In the data rows, the value 128 means zero.
What is the hidden score of each row? Scores go from 0 to 20, and 10 is about the middle. The score is a weighted sum of the row's numbers plus the product of two more (or one squared), each taken from its middle value.
[202 135  74 145 148 150 138 123 149  57 138  40 147 124 163 108 107 100
 158 120 134  98 158  62]: 13
[146 170  61 169 137 133 164 128 154  71 141 115 124 185 110 115  83 127
 101  69 158 132 115 114]: 10
[152 115 116 107  81 121 105 190  82 147 151 103  85 123 185  96  62  65
 155 106 126  96 122 140]: 10
[104 125 160  87 115 113 137 158 112 127 121 154 104  75 156  99 135 171
  94 156 178 190 125 101]: 6
[ 89  71 162 106 129 114 139 102 125 143 118 163 125 103 129 129 128  66
 115 140 203 150 134 156]: 11
[162 169  95 177 148  61 181 101 103 110 155 125 142 147 134 109 152 139
 151 106 145 106  86 128]: 11
[130 159 135 141 100 148 156  90 164 170 174  94 114 124  81 124 117 134
 132 101 150 156 138  98]: 10
[134 129 142  86 204  76 158  92 139 142 170 129 122 101  76 134 131 165
 106 118  91 138 117 130]: 4
[135  87 151 108  97 141 158 139  77 112 137 147  74  73 176 110 112 126
 108 143 156  99  70 143]: 10
[119 194 113 112  92 115 114 159 135 151 179 112 154  82 109  84  90 164
  96 139 136 117 109 119]: 8
[152 142 145  89 153 137  75 108 152 123 182 119  83 104  84 139 136 125
 128  96 139 135 166  93]: 8
[107 152 107  77 133  93 190  91 117 139 103 104 169 148 101 175 120 102
 163 108 120 116  68 150]: 9
[162 164 113 178 195 144 194 146 200  95 121 114 124 177  70 114  71 128
 173  99 151 121 168  79]: 10
[129 165 131 112 191 119 121 122 166 174 124 121 132 107 120 203 129 173
 183 186 156 164 112 172]: 11
[109  57 150 119  48 118 158 147  74  88 121 171 163  77 151  86 141 105
 169 160 127 152 118 135]: 15
[125 122 131 128 141 153 118 125 163 133 110 127 162 139 161 140 104 202
 121  97 131 141 173  95]: 12
[122 114 187 103 105 181  95 107  92 183 136 120 191 123 170 151 112 137
 119 182 181 161 120 127]: 16
[ 99 150 170 147 146 159 102 116 197 121 159 136 121 109 153 153 168 199
 140 146 101 147 184 124]: 11
[119  63 111 117 107 125  71 146  59 131 188 151 152 164 192 106 112  80
 119 126  66  56 103 155]: 14
[142 115 170 142 124 118 134 101 133 177 169 151 109  99 137 133 143 115
  99 143 155 156 136 153]: 12
[ 94 124 100 143  97 103 106 120 133  81 114  51 121 147 158 146 147 130
 154 130 138  81 161 117]: 4
[132 148 113 163 140 143 166 190 129 109 114 193 127 118 120  66 126  98
 127 118  54  59 111  94]: 8
[101 137 115 128  98 153 110 153 100 163 144 194 123 169 134  96 128 161
 116 136 116 127  96 124]: 8
[102 173  90 148  97 147  87  79 141  77 148 129 151 100 101 118 132 182
 161  77  72 134 161 162]: 13
[146 132 122 105 149 156 116 162 151 146 112 144 121 110 133 153 140 109
 140  91  92 120 123  72]: 12
[117 141 153 166  71 187 156 118  97 137  85 142 114 141 150 101  97 114
 137 145  73 124 122 171]: 12
[147 184 136 136 124 134 111 133 187 145 121 190  33 133 123 129 130 115
 135  93 145 171 196 124]: 11
[ 90 121 108 144 122 120 123 119 174  86 126 132  84 151 141 100 162 106
 116 151 154 159 154  95]: 8
[ 73 144  96 151 150 152 189 110 133  90 111 134 111 122 162  99 124 125
  90 103 134 132 151 119]: 9
[172  83 146 139  80  91  93 154 101 119 119 117 148 125 180 115 119 114
 110 135 141 132 133 141]: 12
[207 130 146 111 177 103 119 165 121 178 141 157 187  92 106 130 197 144
 121 121 127 169  86 146]: 15
[116  95 150  79  94 171  89 130  95 175 133 182  93 120 128  99 201 126
  77 172 112 140 101 138]: 4
[107 209  72 153 110  83 115 143 156 116 139 147 113 116 102  71 104 159
 155  51 101 158  81 110]: 8
[147 138 117 134  53 128 173  89 150 151 114 164 120 137 106 146 136  91
 104 104 169 107 220 126]: 13
[ 87 165  85 171 136 115 154 117 109  89  91 112  91 112  86 131  88 152
 136 137 147 107 156 133]: 4
[117 117 159 135 143 125 171  96 106 147  90 138 128 121 180 116 142 110
 131 161 108 145 124 104]: 11
[153 108  92  90 107  84 151 151  97 137 132 102 187 187 159 130  83 126
 198 130  99 110 100 111]: 13
[124 106 137 107  91 113  94 143 102 135 143 142 176 134  87 108 122  74
 118 161 125 116 103 151]: 8
[ 99 143 134 110 135  78 179 120 114 182 119 115 126 121  89 130  69 157
 184  75 110 103  96 130]: 6
[128 121 144 131 125  95 121 153  85 146 134 138 130 169 127  91 116 175
 129 124 139 122 125 106]: 4
[119 178 123 167 109 111 119 156 131  80 134 149 135 159  72 118 123 114
 142 128 142 163 172 130]: 10
[113 117 142 108 138 125 154 118 129 143  76  73 120  88 109 172 128 148
 126 143 155 123 124 121]: 12
[116 108 124 136  93  77 143  56 124 171 132  84  85 124 161 161 140 180
  44 130 109 176 156 140]: 6
[134 116 129 140 147 129 152 102 164 124 130 110 155 123 127 122 133 207
 142 130 102 143 141 132]: 9
[ 97 139 124 143 180 112 128 140 144 131 165 110 144  90 132 122 104 146
 139 110 129 130 126 122]: 11
[ 97 192  61 215 104 100 156 202 147  83 150 119 136 126  97 110  89 138
 137  88 127 105 117  51]: 7
[135 152  48 210 156 179 137 180 109  49 120 120 145 125 150  48 102 102
 140  73  68  71 111 113]: 15
[115 111 135 151 168 120  82 192 108 160 124 171  76 108 120 114 108 124
 143 103  89 125  96 167]: 10
[ 75  76 142 133 122 154 104 126 107 142 124 162 145 121 123  72 194 105
 154 147 107 153 122 167]: 9
[ 81 159 125 132 146 119 170  86 137 111 116 157 132 137 123 123 149  71
  89 142 151 212 202 133]: 19
[162 159 145 134 125 186 111 138 157 121 174 131  79 154  80 135 207 141
 146 168 102 178 166 153]: 8
[136  93 143 119 142  91 111 113 104  95  89 121 156 125 127 138 121 109
  93 188 167 140  90 160]: 9
[169 170 135 116 106 142 148  66 196 138 123 165 112 157  83  82 147 174
 169  90  67 178 180 136]: 13
[ 78 174 130  80 182 138 156 171 186 134 120  97 140 172 133 171 145 111
 108 117 155  71 146 101]: 6
[130 141 117 107 159 108 120 130 182 115  94  93 112 160  61 127  80 189
  98 119 121 134 109 130]: 6
[111  95 158 160 181 119 100 101  72 169 102 144  82  92 143 152 212 160
 129 152 101 176  96 138]: 7
[131  93  89 177 113  85 116 126 138  77 145 135 159 148 167 117 106 100
 143 102 142  83 162  82]: 17
[102 131 155 123 146 145  77 136 161 132 100 108 144 116  91 191 105 142
 129 153 145 174 106 183]: 17
[127 126 101  92 157 116 115 121 136 133 186 150 155 126 127  59 130 141
 177 104 151 114  99 108]: 11
[136 117 150 137 101  71 117 100 136 153 105 101 102 113  87 174 117 160
  79 161 118 139 150 157]: 3
[ 67 136 125 166 168 102 135 134 157 132 116 165 124 151 131 157  99 108
  77 108 132 183 126 104]: 11
[115  85 148 152 113 171 170 142 127 119 100 167 139 133 129  97 174 139
 137 157 100 154 157 127]: 10
[153  96 153 115 173 125 110 127 109 138 155 158 126 133 170  80 167 147
 163 155 158 147 166 106]: 13
[143  83 212  55  90 125 113  84  68 191  97 133 142 145 120 162 122 128
  88 146 176 143 135 178]: 10
[ 74 139 154 125 184  76 129 153 127 132 124 144 168 144 116 138 198 122
 139 144  75 131  48 168]: 6
[ 85 139 140 147 138 165 120 139 136 134 158  86 107 117 126 148 140 130
 133 132 122 138 135 127]: 9
[127 154 100 138 114 100 149 130 171 141 150 140 131 163 138 133 140 143
 130  84 168 148 165 103]: 15
[146  52 127 114  62 165 122  90 112 131  74  57 163 114 123 174  73 114
 153 128  98  91 147 143]: 16
[124 127 161 123  98  91 116 166 127 130 107 144 162 110 120 141 157 117
 169 165 149 162 171  92]: 11
[150 151 130 169 150 119 157 101 203  89 140 119 112 137 118 131  37 131
 157  91 140 143 128  82]: 13
[150 121 134 131 135 137 104 185 102 135 108 145 125 143  77 116 157 128
 156 174 116 111 102 114]: 5
[118 122  96 103 144 134 164 164 107 107 171 135 120 186 176 103  55  63
  95  71 175  71 124 141]: 12
[ 74 137 122  88 135 120  99 141 119 134 115 212 114 114  93 112 143 105
  86 144 190 160 124 140]: 5
[103 108 135 110 109  82 131 132  85 129 114 117 156 113 144 181  95 111
  97 144  71 102 106 195]: 9
[166  81 132 113 104 120  74  87  94 142 104 145 153  86 149 114 144 134
 125 158 151 119  98 110]: 11
[121  96 101 103 128 126 124 123  91 102 147  94 153 123 174 122  75 142
 133 110  93  95 120 121]: 10
[111 128  93 162 138 145 156 158 156  91 133 107 112 143  96 126 111 120
 106 111  87  65 114 116]: 7
[143  93 165 110 154 151 167 105 142 162 142 183 154 138 123 140 141 176
 119 126 170 136  96 116]: 12
[142 154 113 152 117 104  92 115 128 127 112  82 112 144 159 140 152 174
  80 131  99 105 118 142]: 5
[114  96 124 121 144  79  98 121 128 100 203 108 145 164 103 131 133 148
  90 155  98 110 128 162]: 4
[178  95 126 125 175 125 120 132 113 119 179 141 140 105 169 105 162 133
  39 157 148 123 116 112]: 11
[125 177 157  68 170 132 129 106 147 139 114 155  82 110 110 100 105 126
 130  93 177 139 191 106]: 7
[111 111  80 159 169 114 127  60 141 121 136  70  74  81 168 135 118 150
 118  91  81  85  95  76]: 6
[129 168 101 179 139  88 124 159 154 114  75 107 170  98 169 159  81 132
 113  85 114 119 114  87]: 16
[121 105 114 122 117 144 104 156 131 118 158 114 111 162 121  92 110  68
 133 110 148  86 147  73]: 7
[110 110 124  97  79 124 112 146  76 134 181  87 102 115 157 129  95 109
 127 108 139  65  90 134]: 7
[134 141 143 138  86 145  62 176 128 170 122 171 132 126 125 174  85 134
 129 140 183 174 126 161]: 14
[157 107 152 103  60 111 111 106 114 154 145  81 130 126 107 185 207 198
 122 162 137 149 118 162]: 5
[104 185  97 132 145 136 161 177 208 105 117 212 135 156  60  94 102 127
 130 104 132 150 137  64]: 8
[147 149  13 189 127 167 136 144 162  46 113  98 169 176 155  65  82  93
 180  15 111  82 115  96]: 17
[158 151 103 128  96 124 110 160 104  72 122  64  78 117 163 146  99 109
 171 113 153 114 131 106]: 9
[136 120 147  97 167 138 147 149 109 137 120 120 141 139  95 123 106 132
 134 128  67 108  95  96]: 8
[ 85 130 172 111 148 151 141 161 108 113 129 168 124 134 134 134 186 105
  63 109 164 160 169 156]: 11
[107 155  64 153  99 154 134 131 150  69  94 151 138 140 104  77 101 156
 155  66 147 132  93  25]: 9
[142 147 153 124 114 118 105 150 161 127 150 126 113 132 105 144 153 185
 106 104 106 177 153 131]: 8
[146 173  83 155 173 111 153 177 169 141 150 131 153 115 121 134  82  74
 174  85 138 139 100 113]: 16
[138  92 127  66 104 108 141  89 109 162 144  72 185 118 166 136 105 103
 108 120 149 100  85 170]: 13
[128 105 129 144 125 152 141 107 117  80 169  96 135 125 105 109  99 110
 102 150 139 120 163 178]: 10
[112 155 114 149 133 135 134 171 140 100 116 144 125 130  88 130 152 110
 131 116 131 119 197 120]: 8
[ 99  89 197 103 137 117 145  76  93 135 121  88 164 110 115 161 202  86
  83 184 111 130 100 146]: 8
[171 158 123 157  81 129 135  79 123 151  90 101 150  83 141 132 132 125
 138 101 144 101  91 131]: 18
[125 162 119 173 153 111 137 134 186 106 147 146 130 153 103 112 116 126
  78  51 160 127 150 160]: 12
[174  95 113 144 108 155 103  82 112 136  86 114 120 105 194 141 128 128
 142 135 132  77 138 100]: 13
[130  67 155 106 122 123 128 158 106 108 102 136 146 141 201 144 138  61
 130 185 150 169 143 119]: 16
[174 103 159 110 141 147 108  65 129 149 106 107 160 156 144 192 181 112
  80 117  93 144 111 174]: 15
[166 137 115 143  83 111 142 111 151 152 169 102 112 122 124 138  99 106
 180 103 126 126 141 109]: 14
[108  70 117 154  77 147  80 135  58 118 123  97 109 108 169 109 144  96
  90  90  79 101  93 135]: 10
[150 117 128 160 143 127 118 149 113 121 123 118 149 178 123 131 100 100
 141 120 145 123  98 137]: 12
[ 90  97 166 105 112 139 122 143 130 215 181 126 126 130  96 177 217 141
  94 173 108 180 118 127]: 6
[123 155  99 138 168 115  77 184 161  86 137 149  93 159 101 107 115 125
 128 122 119 115 152  89]: 3
[102 121 182  86 130 160 137  81 127 136 110 120 149 144 122 125 138 137
 115 134 125 114 177 103]: 8
[141 103 143 101  97 163 120 163 121 121 100 105 107 113 105 101 105 137
 119 107 127 113 148 113]: 10
[132  63 102 111 125 151 165 142 107 108  81 129  99 118 140  93 140 120
 132  94 128 126 106 116]: 8
[145  95 167 103 118 143 110 126 110 139 132 115 147  87 127 126 162 126
 119 163  92 171  98 175]: 13
[143  91 182 115  74 125 131  85 158 148 121 178 120 106 111 154 163 139
 129 187  93 150 139 168]: 9
[132 204  88 159 170 126 188 164 179 126 124 145 122 113  43 128 103 187
 124 148 215 122 142 118]: 8
[190 134 178 119 144  98  98  71 101 194 111 131 161 141 107 162 183 116
 121 151 150 139 112 166]: 12
[152 130  76 166 137 176 132 128 128  91 141 224  97  90 160  85  95 128
 124  56 181  99  72 121]: 18
[124 123 175 145 180 180 140 111 141 177 119 156 114 118 119 177 154 106
 113 150 175 176 130 125]: 14
[144 150 174 143 168 115 135 132 140 124 171 127 158 108  67 109 151 121
  78 156 148 136 183 156]: 9
[137 141  87 166 109 151  84 160 146  86 134  97 135 105  98 168  81 141
 180 153 117 133 148 138]: 12
[ 94  93 168 116 144  91 111 123  55 156 118 137 175  80 155 146 133 165
  82 140 148 129  73 131]: 11
[152 114 140  66 126 110 161 163  67 135 120 136 123 150 148 139 144 114
 116 141 117 150 126 184]: 8
[ 84 141 148 105 132 139 135 113 173 113 153 144 152 118  80 124 144  97
 118 111 117 166 149 101]: 11
[139 128 150 172 131 102 183  69 150 104 116 158 133 164 110 109 150 183
 163 169 114 146 157 143]: 9
[151 142 141 110 107 144  91 101 119 102 104 107  69 116 150 117 167 164
 123  72 132  97 161 132]: 9
[126 167 135 134 147 184 174 127 202 111 127 166 116 138  16 111 178 186
 165 113 192 178 158 118]: 8
[ 93  81 139 143 115 101 137 127 100 120  54 141 113 106 158 113 145 134
 125  92 140 152  81 149]: 10
[145  82 171 123  78 153 108 154  94 170 153 110 108 105 127 180 140 184
  95 174 160 156 151 164]: 9
[104 127 159 110 116 145 123 160 148 120 160 177  71 108  63 105 112 150
 127 123 119 141 167 148]: 4
[116 147  76 180 107 161 157 166 154 116 104  94 155 132 150 130 147  99
 142  98 104  52 140 176]: 15
[133 173 111 189 142 131 139 113 163 118 112 111  90 119  75 106 109 129
 154 112 142 147 143 120]: 8
[114  97 125 132  88 100  85 142  57 116 138 110 111 162 223 151 163 154
 130 113 130 114  97 155]: 10
[108 138 151  51 121 115 100 117 136 102 137 139 143 150 127 114 101 135
 107 136 149 149  94 134]: 7
[109 128 105 146 139 111 157 109 142 143 112 120 112 125 121  68 135 149
 161 110 145 131 102 160]: 6
[158 181  67 133 113 133 121 124 162  98 127 104 123 132 117  57 100 125
 144  97  95 110 120  18]: 7
[126 114 118 189 117 133 128 137 107 126 160 143  76  81 143 114 116 130
 165 151 158 110 110 106]: 9
[119 127 145 143 155  98 103 134 137 188  96 181 152 116 124 125 116 144
 130 128  73 155 104 130]: 10
[139  98 171 123 138 100  55 130 113 168  99 129 134 151 111 153 168 130
 120 168  94 137 141 172]: 6
[162  89 136 139 180  67 129 134 109 166 130 119 160 140 124  86  39  83
 152 136 139 108  80 166]: 11
[119 112 105 138 103 150 117 138 122  85 103  67 131 142 187 156 127 135
 189  87 162  96 114 133]: 14
[ 85 100 158 123 126 136  71  92 153 156 161  71 137 156 140 182 112 111
 117 144  84 106 177 129]: 8
[105 140  82 162  83  74 144 192  61 116 134 146  98 188 164  71 155 136
 158 117 131  87  59  89]: 5
[106  99 165 113 160 126 107  84 124 166 125 148 130 102 100 134 149 129
 175 140  75 182 140 124]: 10
[110 109 183 121 144 159  97  63 163 140 136 150 111 122 107 177 154 138
 121 206 120 187 215 169]: 10
[169 105  96 140  74 103 213 123  81  87 175 143 146 112 143 142  82  94
 160 113 122  65  94 132]: 15
[121 170 134 203 154 116 151 131 200 161 178 114  66 132  32 164 107 159
 123  99 156 135 176 100]: 4
[111  67 134 130  69  62 140 106  98  99 107 110 144  99 182 127 122 132
  96 142 120  79 137 136]: 7
[ 94 125 226 131 167 144  53  67 124 198 141 130 140 103  97 224 150 150
  71 245 151 218 194 169]: 9
[118 199  84 219 216 127 172 144 223 114 134  99 108 166  57 183 125 219
 123  60 154 124 199  81]: 7
[134  99 189 127 128 102 149 127 139 128 168 176  90 162 105 178 197 108
 101  88 141 163 172 209]: 13
[166 184 109 170 194 107 102 139 177  91 124 191 114  99  87  73  70 107
 117  97 108 150 118 159]: 14
[165 126 149 153 122 163 142 158 155 133 100 136  88 130  93 131 123 156
  86 144 161 184 117 177]: 13
[ 77 138 176 127 128 120 113  94 106 175 129 179  72  96  94 146 100 135
 105 175  87 162 125  93]: 3
[154 127 150 143 113 143 114 104 130 159 138  78 139  98 118 219 178 172
 119 174 168 124 125 145]: 13
[ 95 153 134 148 133 171 127 110 177 111 132 105  85 119 102 139 129 112
 119 121 139 181 190 139]: 10
[191 144  90 100 137 110 140 120 151 119 112 143 149 152 123 157 114 142
 126 128 145 101 105 115]: 10
[166 157 147  49 126 150 124 180 114 122 133 154 127 151 136 119 111  92
 143 143 110 146 159 150]: 12
[145 128 128 101 137 113 170 146  91 144 141 204 157 132 125  70 135 158
 102 108 105 161  57 138]: 11
[136 177 141 164 140 156 128 164 145  96 163 162 141 114 105  92 122 124
 135 115 152 108  93 134]: 15
[163 108 160 151 183 174  81  94 147 147 124 132  94 104 111 107 166 123
 169 144 102 110 134 132]: 12
[142 139 137 138 162 132 211 115 170 165 102 134 116 160 121 116  80 152
 114 122  95 103 121 107]: 7
[138 104 116  96 119 139 116 158 101 106  78 154 127  91 180 121 177 149
 147 143 110 107 120 131]: 10
[136 138  78 169 143 158 128 164 133 128 156 161 152 173 116 121 104 100
 160 130 116  90 110 105]: 12
[114 131 111 148 138 134 131 154 114 122 127  96 119 205 144  86 101  98
 180 113 140  89 117  98]: 6
[102 109 134 141 111 146 133 109 156 118  99 119 143  78 140 119 167 147
 133 139 141 150 133  69]: 10
[173 138 157 129 136 151 158 131  86 116 124 236  92  94 145  91 137 165
 142 129  62 147 123 136]: 13
[142 125  93 107 142 123  86 162 116 128 153 140 131 111 118 115 135  79
 131 125 101 122 147 109]: 10
[ 77 153 116  71 163  80  74 135 129 121 128 115 100 139 140 120 117 112
 117  64  97 125  86 124]: 4
[152 119 155 159  72 169 147 111 112 171 166 108 133  59 138 160 120 103
 134 158 117  95 166 138]: 15
[ 98 155 127 147 134  97 144 164 176 130 141  46 132 122 108 177 114 133
 133  92 100 178 167 121]: 9
[136 134 151  93 101 161 106 127 165 152 128 143  76 164 120 155 153 112
 212 155 131 139 195 142]: 9
[196 113 140 151  87 164 121 147  94  98 173 155  85 127 192  86  72 126
 164 100 112  88 134 129]: 16
[123 136 142 139 139  90 103 140 149 147 173 133  67 144 191 158 115 128
 118 158 106 127 210 153]: 12
[110 121  99 150 135 177 172  83 176 127 111 100 124 105 124 162 124 128
  91  92 134 143  98 104]: 14
[131 180  65 100 144 140 163 143 163 105 139 108  94 155 176  99  87  93
 131  68  84 111 115 125]: 10
[178 100 100 156 105 120 130 184  46  97 118 102 127 118 199 101 119 115
 148 110  72 100  75 152]: 13
[107  82 167 123 143 104  96 110 110 171 161 120 134 111 134 120 150 106
 127 201 196 144 141 172]: 7
[157 110 154 149  91  90 114 122  97 162 115 150 111 116 150 167 128 111
 135 151 140 137  75 133]: 11
[173  98 146  95 136 169 140 135  91 130 140 105 120 138 147 125 114 131
 158 126  99 117 141 137]: 11
